In the rows, 128 means zero.
Rotation paths and how fast each direction turns (degrees per step)
Each turn is a multiple of 5 degrees from 10 to 175, or 0.
Each row of a path follows its step; steps can be skipped.
Path 1:
step 1: [132 122 128 124 131 128 122 126 125 126 137 129 124 123 127 136 123 123
 127 123 121 135 119 129 123 115 131 131 128 136 128 134 122 130 126 127
 134 133 123 124 134 132 142 126 130 127 126]
step 5: [133 125 122 127 125 137 134 129 127 136 137 128 129 130 131 120 119 138
 125 129 125 127 126 128 129 133 128 130 130 132 124 122 138 126 139 134
 132 124 124 120 125 136 133 136 126 126 124]
step 7: [129 124 123 133 130 134 128 126 117 128 133 128 127 121 127 129 117 126
 142 126 129 133 126 132 130 133 127 134 136 137 127 126 135 137 125 131
 120 124 123 130 133 134 128 130 126 121 124]
step 10: [128 124 128 135 135 129 130 128 133 126 126 130 127 128 135 129 121 120
 140 132 124 124 126 135 124 125 134 123 126 139 131 143 127 126 132 133
 132 126 132 127 131 131 129 134 128 123 120]
step 11: [123 135 127 132 133 133 138 134 137 132 133 124 128 123 127 130 122 128
 130 137 122 130 133 131 129 128 128 125 130 128 130 135 130 116 128 128
 125 124 139 123 126 136 127 126 130 130 117]
step 12: [120 120 121 132 135 136 138 131 132 121 132 128 120 125 122 136 124 125
 126 138 127 118 130 128 130 127 125 129 129 129 132 134 127 125 133 130
 127 130 124 126 121 131 134 123 121 132 122]
step 13: [125 130 125 134 140 136 123 135 125 126 131 131 125 117 126 136 130 131
 128 133 120 120 127 131 132 128 120 124 135 127 123 135 123 131 128 131
 133 123 128 128 133 129 136 122 132 123 123]
step 14: [130 120 128 132 130 130 129 142 123 136 136 118 126 124 121 137 128 134
 122 134 121 125 127 128 125 130 131 135 129 134 126 127 130 127 132 121
 130 120 126 129 134 125 134 123 129 128 120]
step 15: [125 118 133 128 125 128 132 134 121 123 129 121 125 120 125 133 130 130
 129 125 131 126 127 122 128 125 135 127 125 131 124 134 122 134 136 130
 128 124 131 127 127 125 140 114 140 130 126]
step 16: [129 128 132 123 126 129 131 135 122 130 122 118 128 127 131 132 130 122
 135 123 132 127 123 127 129 133 124 135 136 127 121 136 129 124 142 134
 124 123 126 129 137 127 135 125 132 122 121]
step 17: [135 128 129 119 120 129 138 130 128 135 129 116 123 130 128 134 121 130
 130 125 128 119 126 134 127 124 128 129 128 127 124 130 118 125 137 135
 132 119 131 121 133 131 127 129 131 134 130]
Directions:
[126 129 128 128 130 128 129 129 130 127 127 128 127 129 129 124 126 129
 130 128 126 129 131 131 127 129 130 128 126 130 127 126 129 130 126 130
 127 129 127 131 128 130 125 127 126 127 128]	25
[126 128 129 126 126 126 130 127 129 129 126 127 129 130 128 129 128 126
 131 126 126 130 130 130 126 124 125 128 128 129 128 130 128 127 127 127
 128 129 130 128 129 128 131 130 126 129 129]	45
[130 126 126 126 127 130 129 128 127 129 129 126 128 129 129 131 128 129
 127 131 130 126 130 128 127 127 128 129 126 130 131 130 131 130 129 128
 125 129 125 129 128 127 127 132 128 127 130]	155
[129 127 128 125 130 126 129 124 129 128 128 128 126 129 128 129 128 130
 128 128 126 127 128 128 131 127 130 125 127 129 128 129 124 132 127 129
 129 128 130 127 127 126 127 128 130 128 128]	160
